Rotation paths and how fast each direction turns (degrees a step):
Each turn is a multiple of 5 degrees from 10 to 175, or 0.
Each row of a path follows its step; steps can be skipped.
Rotation 1:
step 0: [-18  -9   7  29   2   9  12   2  21 -12  15  17 -14  19 -11 -15   5   4
 -10 -10 -12  -2  -4   2  -7   7   4  -4  -7  12  12   0 -18   1  10 -19
  21  15 -10  20  -5   5  22 -10 -17  10   8  26 -15  15  26 -18  -6  -9
   3  -7]
step 1: [ -5 -16  -5  12  19  20  -4 -14 -10 -17  -4  19  -4   0  16 -14  -9  13
  -5 -11  -5  14  -9   6  28  -8  14  -2  14  16  21  10 -15 -20 -43   5
  -3  -3  -6   6   9  -7   5   7 -20   1 -10   7  -1  -2  15 -20  -1   8
 -15  -8]
step 2: [-13   1   4  19   7 -17   6  -3 -12 -13   8  16  15  23   2 -26  24  11
 -17 -17 -29   9   2   4  -1  -1 -16  -4 -10  26   2   6  -4  -2  -5  19
  21  14 -24   2  -2   3  -6   9  -4  -2   1   6  -4 -28  -7 -13   3   5
  -5  25]
step 3: [  4   8  -2  15  -2  -2 -17   0   4  26 -19   5  14   4 -17 -13 -15   9
  10  -6  -6   5 -13   9   3 -13   5 -19   9  21   8   5 -18  -5  -9  -4
   0 -19 -18   8  10 -19  13  -6  14  -7   1  37   0 -17   1 -25  22   2
 -14  20]
step 4: [ -9   3  -5   7  -4   1   1  14   3  -4  12  19   6  17 -28  -3  17  -9
  -9  26 -13   6  17  12  -5  16  17 -14   9  40   0  23  -6 -21   4   2
 -10  -5 -16   0  12   3 -12 -10  -3  -3  -2   0  22   0  10 -12  -4 -22
 -22  12]
step 5: [ -4  29   4   8  23  14 -16   2   9   9  11  46   7  -5 -18   4  -8  12
 -19 -12 -19  21 -16  14  18   7   4  -4  22  -2  13  10  -7   1  14   5
 -14 -12 -12   4   7   8   1  -9   4   7  17  12 -12   4   3  14  -2   2
  -3   6]
step 6: [ 12  15   2  13   4  14 -10  -4  -1  -7  11  12   5  14   0 -14   6  -2
 -29  -7  20  20 -11   9 -14  16  23   2  -4  25  21   3 -32  -6  19  -6
   4  14 -16   6 -15   1 -15 -16   1  -5 -11  -7  -4   3  -1 -27   7   9
   4 -15]
step 7: [ -1 -12 -17  19  17   7 -12  -5 -11  -1  15   7   2  -2  -3 -15   9  24
 -28   4  -7   2  -9  18   9 -10  22 -22 -20  13  24  -1  -1  -2  -4  -1
  13 -10  15   9  -4   0  11 -26 -16  -5   6  32 -16   8 -12   6 -14  -6
  -5   0]
step 8: [-16  18  -9   5   7   9 -20  11  -8 -23   4   7  12  25   2  -9  29  25
 -12   1  -7  -4 -11  -7  -9 -11  10  -3  -8   1  14  12 -10  -8 -23  11
 -25 -11 -10  22   4  -9  -9  16   0   4 -29   2 -19  -6  -3 -21   5  -4
  -6  -5]
step 9: [-11 -21 -14  20   8   1   7  13  15  31 -10  25   0   4   1 -32  15  14
 -12   3 -15  -2 -16  14  -7  18  -3 -30 -16  -1   4 -12 -11   1  -2  12
  -5   1 -30   8   8 -11  -5   3   9  16  -3  10   5 -12 -18   1  -2  -3
  -1   3]
Directions:
[ -3  -7  -2  -6   4   2  -1   2  -3  -9   1  -1   0  -3   0   2  -1  -4
  -2  10  -3   1   1   2   7  -1   4   1   4   2   2   5   7  -3  -2   0
  -2  -1   6   3   3   4   3   3  -2   0  -1   0  -4   3   1  -2   0 -11
  -5   2] | 110
[-1 -6 -1  1 -3 -2  4  1 -7 -1 -1  1 -2 -3  3 -4  5  1 -3 -2  1  0 -4 -4
  0 -3 -7  3 -7  0  2  1 -2 -3 -7  1 -6  4 -1  5 -7  4  3 -6 -1 -4 -6  4
 -3  4  4  7  7  4 -4  0] | 55
[ -3  -1   1   2  -5   5   2  -2   3   0   1   1  -7   6  -2   2   4   5
   9   1  -5  -2   2  -4  -1   4   0  -3  -1   4   3  -2  -1   1   2   0
 -10  -4   4   2   8   0   0  -3   4   7  -4   2   3   3   4   4   4  -4
   7   2] | 80
[-3  2  2  1 -6 -1  2  2  2  5  2  7 -4 -1 -5 -1 -6 -6 -6  7 -5  0  2  0
  7  4  2  1  2 -5  4 -1  3 -5  3 -6  1  2  3  4 -5 -3 -4  1  5  1 -3 -2
  0 -1  9  1 -1  6  1 -4] | 65
[ -4  -6  -4   1   3 -10   2   5   0   1   4   1  -6  -2  -2  -3   8  -3
  -2  -1   0  -2   2   5  -1   9   0   0  -2   0  -2  -6  -5   3   2   3
   5   2   4   2   2   3   0  -1   1  -1  10   2  -4  -4   4   5  -3  -4
   3   5] | 160
Rotation 2:
step 0: [-10   4  -4  -3   0   2   4   1  -7  -3 -30 -10  13   6  -1  25  12  42
  12 -12  -2  13  15   3  -6  -1  30   0 -14  -6  -1 -17  12   6   0   5
 -28   9   5 -28 -23  13  -7  22 -24 -20   9   4  -9   1 -11 -18  22   3
   4  -5]
step 1: [-11   3  -4  -5 -28   8 -39  18   2 -36  -5 -19   3 -16 -11 -24   3  -9
 -22  17   2  24  -7  24 -14 -23   2   3 -11  -3 -16   7  30  -7   6  -2
  -9  -6  -1   5 -28   2 -13   0   3  -1   6   0 -12   7  12   4  -3  10
  11   8]
step 2: [ 16  -7  -2   0   1  21  16   9 -19 -12  -3  -4 -33  15  17  10  16 -25
 -33  -8  22   8  -5 -14 -11 -10  -7  27  23 -15  -8  -1  10 -11   1  12
  11  12  -8 -18   1 -27  -6  -4   4  16 -18  13  -5 -14  13  12 -17  -7
   3  -2]
step 3: [  0 -15  -4  -4  10 -12  -8   4  13  14  42 -11  13  -2   9   9   8 -13
   2 -39   9 -14 -16   8   0   2  -7  -1 -11 -12   9  -8 -23 -10 -24   8
  10  35   6  14  -5  12  -6   6   6  -9 -19  25  -1 -23  -7   4 -12   8
 -10 -13]
step 4: [-16 -12  17  14 -42  -1   1 -26  16   6   9   5 -21   1  -8  29 -16  13
   7   1  20 -26  -6  -4  20  -4  20   4 -12   0  10  -6 -13   5   6   5
  14 -17  -4  23 -13  11  -5  -1  -2 -23  -7 -21 -14  -1  -8  -3  12 -12
  -1 -16]
step 5: [ -6  22   4  -5  11  17 -21  16 -18  -1   6  -7   7   1 -29  21 -19  14
  -6  14  10  -4  12 -33  10  26   0   0  -1 -22  -9   3   5  16   7   7
 -24  -5 -10  23 -15  -1  -3  -4  -5  14  37 -20  11 -12  10 -14   4   4
   4  -3]
step 6: [-17  13 -20  15  -6   1   5  18 -28 -17  -6   6 -10   3   5 -11  -3   7
   8  17 -21  17 -14  14   2   8  -1 -12  15 -18  -5  -1  13 -17 -12   6
  -2  -5  -2 -18  18  18 -17   1   3 -10  20  13  32  -2  19   4 -15  -5
   6 -42]
step 7: [ 34 -10  -1  12  12  -8  -8  12   4  -5  14  -6 -21  -5   8 -12  -2 -15
   1  27 -25  18 -36   2   3  -6 -11   8 -21  22   3   0 -16   2 -16 -14
   8 -20   4   8   0 -15  -7 -20 -14  20 -11   9   3 -11  -2  18 -17 -21
 -13  -4]
step 8: [ 26   7  20  11  16  20  28 -10  15   9  -1  -3   4  11  15  17   1   4
   8 -14   4 -33  -2  -2  -4  -6 -38  12   1  10  11   4  -9   8  -8  10
   8  -5  21  -2  17  23  32 -16   2 -14   9  -4  -9 -10  18  10  -7 -10
 -17  13]
step 9: [-21  18 -10  -8 -15 -14  -1 -20  -8  18   7   5   8  -2 -29  -3 -29  -4
  14 -16 -10  -2  -1  -3  11   7  -6 -22   5   0  20  14 -17  25 -12  -5
   9   2  15  21  15  -5  15  24   8 -21   5  -6   5  23   1   5  -8  12
  -1  34]
Directions:
[ -2  -3   1   3   3   1  -9  -1   0   2  -4   4  -4   3  -2  -4   4  -4
  -5  -3  -5   4   3   1  -2   0  -6  -1   2   4   7  -2  -3  -4   1   2
   3  10  -2  -2   1  -4  -3 -10  -1   2  -2   0   2   0   3   0   1  -7
  -5  -7] | 80
[-2  6  2 -5  4  2  2  2  0  3  4 -8  3  6 -4 -5  1  7 -2 -1  3 -1  0  5
  3  0 -2  0  0  2  4  7  5 -2 -5  3  2  4  4 -3  2  7 -1  1  6  0  1  6
  3 -5 -1 -4 10 -4  1 -2] | 135
[-2  5  0  2  3  1 -1  6  2  8 -2 -4 -3 -2  5 -4  2 -1 -6  7  5  7  1  3
 -5 -4  2  4 -4 -3 -2 -1 -2  1 -3 -3 -4 -4 -4 -7 -4  6  1  0 -3 -3  2  0
  7  4  2  7 -2 -3 -4  2] | 65
[ -2   1   2  -1   3   4   0   3   2   7   4   4   1   2   1   5  -1  -4
   1   2   9  -3   3   6  -2   7   3  -7   5   3  -2   1  -4   5   3   0
   0  -3  -6   4   2  -1 -10   0   3  -2   1   2   0   7  -4  -6   3   0
  -4  -3] | 60
